One turning vector, and how many steps it has turned:
The counts run from 0 to 538.
[-0.53 -1.07 -0.69  0.00 -3.15  1.12  3.68 -1.39  3.65 -3.32 -2.61  0.37
  0.72  0.07  3.07  1.05  0.80  2.51 -3.07  2.56 -0.03  2.04  0.03  0.84
 -2.11  1.47  0.31 -0.80  1.25 -1.12  1.53  0.77  4.53  2.36  3.62  0.31
  1.73  3.70  1.44  0.75  2.87  0.02  0.30  2.31 -1.28 -2.97  2.14 -4.12
  0.31  1.77  1.65  0.10 -1.49]  69
[-3.79  0.32 -5.75  0.66  1.88  0.16  0.99 -0.59  1.01 -0.02  1.89 -2.40
  3.92 -1.44  3.04 -2.51  2.13 -1.34 -1.03 -4.03 -0.82 -0.30 -1.74 -0.01
 -0.52  1.13  1.43  0.97  1.34 -0.82  0.37 -0.97  2.99 -2.05 -0.66 -0.80
  0.30 -1.29  1.22 -0.35  2.10  5.03  0.20  3.54  0.80  2.67 -2.31  1.38
 -0.27 -0.22  0.73 -1.66  0.64]  287
[-2.83  0.11 -2.63  1.56  1.04 -1.95  1.39 -1.70 -1.32 -1.10  2.61 -3.67
  0.83 -3.37  0.45  0.60 -2.30  1.24  0.12 -0.81  0.56 -3.88 -1.29  0.74
  2.71  0.54  0.00  1.92 -3.83  0.69 -2.03  0.08 -4.04 -4.26 -2.79 -0.63
  1.46 -2.14 -1.36 -0.69  1.33  0.46 -1.53 -0.68 -2.01  3.37 -0.33  3.54
  0.77  0.09  1.27  2.96 -2.43]  251
[-2.55 -0.79 -2.15 -2.44 -1.75  0.65  2.25  0.66  2.52 -1.17 -3.92 -1.92
 -0.37  2.77  3.51 -0.22  2.35 -1.46 -2.30 -2.30  1.59 -1.02 -0.25  2.46
 -0.69  1.41  3.10  0.09  5.92 -1.87 -0.59 -2.39  3.17  0.14  1.56  1.54
 -0.84 -1.30  1.52 -1.20 -0.46 -1.50 -1.03  2.23  0.32  2.71 -0.34 -0.73
  0.35  3.87 -2.42 -1.36  2.15]  203
[ 1.82 -2.95 -1.35 -1.01 -0.08  1.52  2.00 -1.26  0.05 -2.71 -3.17  2.13
  4.02 -3.60  2.67 -0.83 -0.21 -1.91  1.07  1.52 -2.15  0.22 -3.64  1.98
 -1.22 -0.38  0.83  1.11 -0.39 -4.50  4.42  0.27  2.92  1.31 -2.10  2.87
  1.20  2.06  1.78 -0.80  3.51  0.31  1.84  0.79  2.69 -0.96 -0.31  0.21
  1.78 -0.25  0.58 -2.54 -2.05]  423
[-0.12 -0.56 -1.43  0.17 -1.69  2.93  3.84 -1.90  1.21 -3.35 -2.59 -1.00
  1.01 -2.17  2.02  1.65  0.50  2.06 -0.69  2.35 -0.63  2.92 -1.46  1.15
 -1.97 -0.92 -1.37  1.19  2.44 -4.74  2.58 -0.73  3.90  1.45  2.18  0.70
  2.76  3.22  1.61  1.51  1.72 -0.31  0.47  2.63 -1.38 -2.21  2.12 -0.59
  1.10  0.28  0.13 -0.40 -2.43]  67
[-4.29  3.40  0.12  3.01  0.10  0.66 -0.18 -1.24  0.02 -1.86  3.17 -2.76
  0.56 -1.83 -0.42 -0.80  1.44  4.22 -1.00 -0.09  0.40  2.65  0.20  0.55
  1.01  1.41 -0.07 -1.56 -0.85  1.85 -3.79  1.87 -0.63 -2.47  2.67 -4.31
 -0.95 -1.90  0.85  0.86 -1.02  1.25  0.55 -0.01 -4.31  1.41  1.66 -1.13
  0.99  0.97 -0.68  3.46 -1.42]  17
[-1.12 -0.23 -1.08  0.66  0.26 -0.81  1.09 -4.06  1.53 -1.11  0.75 -0.75
  1.67 -0.80  0.22 -2.24  3.17  1.69 -3.91  1.27  1.91  0.82 -2.39 -0.28
 -1.58  2.20 -1.14 -2.08  0.16  1.20  3.01  3.41 -0.17 -0.07  2.94 -1.32
 -0.98  1.65 -0.09  3.55  3.46  4.82  2.53  0.09 -0.66 -2.34 -1.64 -2.83
  0.49 -0.82  0.67  1.62  2.19]  152
[-2.82  0.27  2.86  2.28  1.02 -2.78 -0.73 -4.20 -2.38  1.73  1.85  0.11
  2.59 -2.47  0.76 -1.74  0.32  3.65  1.28  1.29 -1.09  1.30 -0.87  1.26
  1.19  0.48 -2.69 -0.15 -0.25 -2.43 -2.12  1.29  0.46 -0.41  2.16 -4.43
 -2.93  0.44  0.62  1.74  0.02  4.64  0.35 -2.01 -3.24 -1.33  0.71 -3.19
 -2.28  3.74 -1.15  0.76 -0.95]  378
[ 0.98 -0.69  0.10  1.04  2.15 -1.19  5.01 -3.27  0.71 -2.35  1.15 -2.31
  2.68 -2.27  2.48 -0.94 -4.21  2.10  1.66  0.99 -0.49 -2.03 -2.51 -0.52
  0.93 -1.21 -0.64 -0.68 -3.31 -2.65  2.69  0.41  1.29 -2.00 -2.38 -2.40
  1.01  2.22  2.18  3.13  2.30  1.39 -0.87  0.37 -0.95 -0.63 -0.17  0.22
 -0.19 -2.20  1.51 -1.08 -3.70]  26
[-0.94  0.36  0.90 -1.00  0.91 -1.25  3.25 -2.49  0.43 -1.94 -1.80 -2.77
 -0.62  1.71 -1.23 -3.02 -0.28 -0.05 -1.27  2.55  4.74 -1.49 -4.05  0.98
  2.19  1.67  1.92 -2.89  0.71  2.91  2.45  1.63 -3.87 -1.88  0.24 -0.20
 -2.49 -0.61  1.93  2.53  1.10 -0.56 -0.76 -0.64 -0.66  0.45 -3.53  0.80
  3.38 -0.96 -1.43  1.55  2.77]  0
[-2.92  1.51  2.21 -0.01  0.86 -2.14 -0.15  0.00  1.52 -0.27  0.03 -3.18
 -1.14  2.35  0.73 -2.80 -0.25  0.42  0.26 -0.35  3.20 -2.36 -0.81  3.04
  2.63 -0.50  1.37 -2.17  3.27 -0.83 -2.74 -1.83  1.23 -1.59  0.64 -4.19
 -2.33 -2.22  3.02  2.79 -3.04 -0.28 -1.02 -1.13 -1.93  1.23 -1.39 -0.65
  0.37  1.82 -3.48  1.90  2.46]  243
[-1.88 -0.06 -4.74  0.67  1.65  1.60  2.05 -2.29 -0.14 -1.14  0.81 -2.67
  4.28 -3.47  1.86  0.83  0.25  0.28  1.09 -1.25 -2.29  1.05 -3.00  0.00
  0.24 -1.03 -1.09  3.29  2.40 -4.83  1.37 -2.24  2.88 -0.81 -1.14 -0.93
  2.48  0.46  0.43  0.15  2.00  2.84 -1.30  4.37 -2.02  1.24  0.76  1.38
 -0.24  0.12  0.68 -1.58 -1.97]  176
[ 1.21 -3.09  2.03  0.82  1.11 -4.16 -1.48 -1.93  0.99 -0.21 -0.31  0.57
  1.99 -1.62  2.21 -2.56 -1.75 -0.83 -0.59  0.39  1.31 -4.24 -1.08  1.95
 -0.21 -0.77 -1.12 -0.97 -0.82 -3.85  1.77  0.91  2.16  0.42 -1.87 -2.80
  0.64  2.26  1.73  3.00  2.66  5.24  1.90 -1.84  0.43 -3.04 -1.96 -2.54
 -3.29 -0.49  0.30  0.53  0.48]  270
[-1.32 -1.12  0.71  2.51 -0.83 -3.36  0.64 -0.11 -1.05  0.48 -0.93 -0.25
  0.15 -2.54  1.48  0.96 -3.59  2.15  1.07  3.29 -0.12 -2.49  1.93  1.53
  1.44 -0.44 -1.83  3.40 -1.40 -3.68 -2.70 -1.39  0.07  0.36  0.24 -1.85
  2.22  2.49 -0.53 -0.64  1.75  2.33 -1.61 -0.73 -4.64 -1.17  1.77 -1.46
 -2.27  3.36  1.45  2.25 -3.54]  102
[ 1.90 -2.70  2.68  1.51  1.52 -3.43 -0.79 -0.20  1.60 -0.61 -1.03  0.78
  1.73 -1.27  2.80 -3.43 -1.52 -2.15 -0.43  0.72  1.00 -4.37 -0.97  2.07
 -0.14 -0.80 -0.48 -1.37 -0.98 -3.36  2.55  1.06  3.48  0.46 -2.44 -2.37
  0.94  2.16  3.06  2.88  1.92  3.64  2.09 -1.62  1.64 -2.31 -2.29 -2.42
 -2.04 -1.87  0.22  0.19 -0.11]  271
[-0.46 -1.67  2.94  0.23  0.29  0.80  1.41 -3.35 -1.79 -2.29 -1.62  1.72
  2.76 -2.56  2.61 -1.59  4.14  0.48 -0.04 -0.04 -3.12  2.49 -2.98  1.86
 -1.15  0.79 -0.29 -1.98 -0.59 -2.88  1.53  2.03  2.48 -0.05  0.04  0.52
 -3.45  0.12  2.92  0.70 -0.07 -0.62  2.59 -2.31  1.90 -1.18  0.06 -1.25
  1.79  2.33 -4.08 -2.19 -2.00]  147
[-0.33 -4.00  1.67  3.16 -2.09 -1.57 -1.26  1.13 -0.06 -0.94 -3.10  2.42
 -0.04 -2.29  1.16 -0.83  0.83 -0.58 -2.57  4.63  1.09 -1.14  0.67  1.74
 -1.78  2.54 -0.96  3.27 -1.77 -0.91 -0.10  1.72 -1.49  2.43  1.37  1.61
  2.94  2.84 -0.27 -1.90  4.73  2.94  0.35 -1.79 -0.83 -1.56 -0.95  0.16
  0.19  1.61  1.32  2.39 -0.64]  347
[-1.42 -0.32  4.54 -0.36 -1.06 -1.52  0.55  2.13  1.81 -0.96 -3.54 -0.92
 -0.93  4.58  2.81 -4.71 -0.36 -1.73 -0.36  2.73  3.59 -1.26  0.54  2.36
  0.42  1.06  3.31 -3.21  2.20  0.90 -0.66 -0.84  2.18 -0.18  0.84 -1.65
 -1.60 -0.05  4.04  0.85 -0.75 -0.91  0.35 -2.13  0.63 -0.09 -2.82 -1.47
  0.78  0.46 -1.91 -0.04  2.15]  355
[-3.57  2.99  1.02  3.48  0.46  2.55  0.24  1.87  0.59 -3.10  1.16 -3.07
  0.03 -1.43  1.65 -2.10  2.48  2.20 -1.14  0.59  0.33  4.45  0.18  0.93
 -0.77  1.62  1.90 -1.62 -0.51  2.55 -3.72  0.85  1.50 -2.58  2.24 -3.58
  0.67 -1.44  2.65 -1.30 -1.40 -0.80  1.10 -0.44 -1.47  2.02  0.52  1.29
  2.81 -0.60 -1.46  3.08 -1.54]  15
[-5.13 -0.04  2.76  2.70  0.39 -1.60 -1.52  0.17 -1.34  1.38  0.68  0.03
  1.58 -0.47  2.60 -2.00  2.11  1.33  0.97  0.16 -1.31  1.81  1.85  2.17
  0.47  1.60  0.40 -0.30  0.68 -0.85 -5.57 -0.36  1.59 -1.49  2.73 -2.80
 -3.01 -1.64  1.28 -1.87 -2.27  1.61  0.17 -1.57 -2.15  1.38  0.59 -1.54
 -1.20  4.92 -3.13  0.40 -0.79]  488
[-4.07  1.54 -3.06 -0.83 -0.49  1.41  5.29 -3.27 -0.19 -0.25 -1.44 -2.60
  2.56  0.83  0.84  0.11  1.19  2.66  0.97  1.85 -0.65  3.10 -3.12 -0.29
  0.49  1.73  0.73  1.54  3.11 -0.50  0.14 -1.96 -0.01 -0.60  2.50  0.07
 -2.49 -0.36  0.54 -0.37  0.37  0.73 -3.56  3.26 -3.27  2.22  0.68 -0.66
  2.25  3.03 -0.56 -1.96 -0.91]  452
[-4.41 -2.04 -1.00  2.85  0.35  0.54  4.56 -0.47  1.80 -2.55  0.73 -3.88
  0.46 -1.76  5.21 -1.08  1.20  2.03 -1.90 -2.13 -0.92  1.20  0.73 -0.53
 -2.04  2.27  0.83  0.89 -1.52 -1.51 -3.14 -1.01  2.15 -2.59  0.59 -0.10
 -0.01  0.49  1.96 -1.16  0.85 -0.76 -2.83  1.20 -0.20  2.42 -0.09  1.91
  0.55  2.38 -2.69 -0.44 -2.86]  370
[ 0.71 -3.44 -0.80 -2.58 -2.34  0.37  1.53  0.42  2.39 -2.62 -5.15  1.16
  1.08  0.58  4.04 -0.37  1.44 -2.53 -2.37 -0.87  0.44 -1.46 -1.06  2.81
 -1.08  0.62  2.17 -0.16  3.34 -3.30  2.81 -0.37  4.13  1.80 -0.03  3.63
  0.62  1.34  2.02 -0.51  2.30 -1.66  1.37  1.12  2.62 -0.52 -1.49 -0.69
  0.57  1.88 -0.92 -2.01  0.55]  313
[ 0.11  0.69  1.80 -2.41 -0.51 -0.96 -0.78 -1.75 -0.61  1.23 -3.28  2.78
  3.40  1.87  0.32 -3.23 -0.81  0.02  2.42  3.61 -1.41 -0.13 -0.97  3.00
  1.11 -0.66  0.98 -2.78  2.62 -1.95  2.41  0.21  3.26  2.60  1.01 -1.55
 -3.24  0.88  2.37  0.40 -0.20  2.41  2.83 -1.15 -1.49 -1.64 -0.15 -5.04
 -1.19  2.27  1.46 -2.61  0.15]  188
[-1.62 -0.36  1.86 -2.15 -1.62 -3.65 -0.57 -0.60 -0.27  0.14 -2.86  0.89
 -0.89  2.99 -0.30 -1.99 -0.34 -0.15 -0.98  2.77  2.97 -4.80  0.29  3.08
  2.80  2.88  2.66 -2.23 -1.02  3.70  0.06  1.99 -4.16 -0.27  1.13  0.81
 -2.63 -1.17 -0.55 -0.22  1.06  0.08  0.92 -2.38 -0.88  0.06 -2.75 -2.99
 -0.05  3.22  1.20  0.72  2.53]  471
[ 1.44 -3.16  2.79 -0.83 -0.42 -2.16  2.82 -4.83 -0.69 -3.07 -0.51 -0.36
 -0.30 -2.75  2.37  1.94 -1.41  1.74 -0.63  0.02 -0.35 -3.90 -2.75  2.63
  1.59 -0.25 -1.36 -1.38 -2.09 -3.92  1.34  1.38 -0.85 -1.59 -1.46  0.29
 -1.06  1.17  1.35  2.89  0.19 -3.38  0.86 -3.41 -0.17 -1.98  1.21 -0.59
 -0.81  3.21 -2.89 -0.01 -2.29]  502
[-1.47 -2.08 -2.01 -0.32  0.17 -3.86  0.52 -1.58  0.12  0.14 -0.72 -1.71
  0.14  0.43  0.22 -2.31  1.10 -1.80 -2.94 -0.49  3.52 -5.19 -1.36  0.62
  1.70  3.67  1.50 -0.84 -1.96  3.57  0.11  2.16 -4.81 -2.56 -0.58  1.00
 -1.86 -1.24 -0.73 -0.16  3.65  2.91 -0.03 -1.33  0.84  1.80 -4.03  1.53
 -0.01  0.49  1.00  1.37  3.21]  3
[-1.96  0.77 -1.57  2.05 -1.77 -0.62 -1.38 -1.16  0.65 -1.91  1.38 -1.06
  1.43 -3.63  2.01  3.16  0.58  2.24 -0.38 -1.34 -2.76 -0.42  2.24  2.16
  0.13 -0.93 -1.09  0.38  0.03 -3.69 -2.92  0.04  4.56 -0.52  0.99 -2.80
  2.90  0.69 -0.53 -1.40 -0.33  0.56  2.17  1.15 -3.35  0.12  4.43 -2.76
 -2.44  2.71  1.55  1.88 -3.68]  294
[-1.16 -0.63 -5.40 -0.95 -0.12 -1.33  0.26 -3.70 -1.91  1.57  0.68  2.05
  4.31 -3.64  1.09  1.92  0.24  1.07  1.67 -1.39 -3.60 -1.88 -0.98  1.73
  2.48  0.78 -0.28  2.89 -0.50 -3.24  0.05  0.16 -0.58 -0.48 -0.56  1.19
 -0.42 -0.77 -2.89 -1.59  3.05  3.07  0.27  0.93 -1.92  1.28  1.30 -0.94
 -2.08  4.02  2.87 -1.31 -2.42]  61
[ 0.18 -1.90 -0.03  1.57 -0.01 -0.26  2.64 -3.45 -1.36 -3.75  1.15 -1.10
  0.80 -6.07  1.31  2.85 -0.81  2.62 -0.20 -0.06 -1.75 -1.96 -2.03  1.49
  0.63  0.44 -0.94 -0.08 -4.30 -1.76 -0.08  1.81 -1.98 -2.59 -1.35  0.15
  1.37  0.61 -0.67  0.39  0.97 -2.60  1.29 -2.26 -1.78  0.26  2.22  1.49
  0.55  1.54 -0.08  1.49 -4.80]  142
[-1.53  0.43 -1.66  1.15 -1.22  1.38  2.10  3.31  1.53 -2.27 -1.64 -1.05
  0.78 -0.60  2.91  0.08 -3.39  0.40  2.21  2.64 -0.67 -0.45  1.71  1.91
  1.91  0.50  3.99  0.66 -3.29  0.99 -2.18 -1.23  0.77 -0.16 -0.67 -0.16
  2.59  0.21  1.47 -5.26  0.37 -2.73 -1.03  0.76 -0.97  2.40  1.31  1.32
  1.84  0.17  2.83  0.29 -4.07]  331
[-3.25  1.65 -1.57  1.79  1.89 -0.45  0.49  0.65 -0.99 -1.01  1.78 -3.04
  2.05 -2.03 -0.50 -2.99 -1.62  0.10  1.17  1.30  1.84 -1.34 -1.85  0.92
  2.92  1.58  2.36 -0.21 -3.72  2.88 -1.24 -0.50 -3.64 -3.66 -2.43 -2.25
 -0.09 -1.77  0.95 -1.64  0.54  1.21 -0.97 -0.39 -1.31  3.02 -2.48  4.16
  2.73 -1.85  1.55  2.38 -0.57]  249
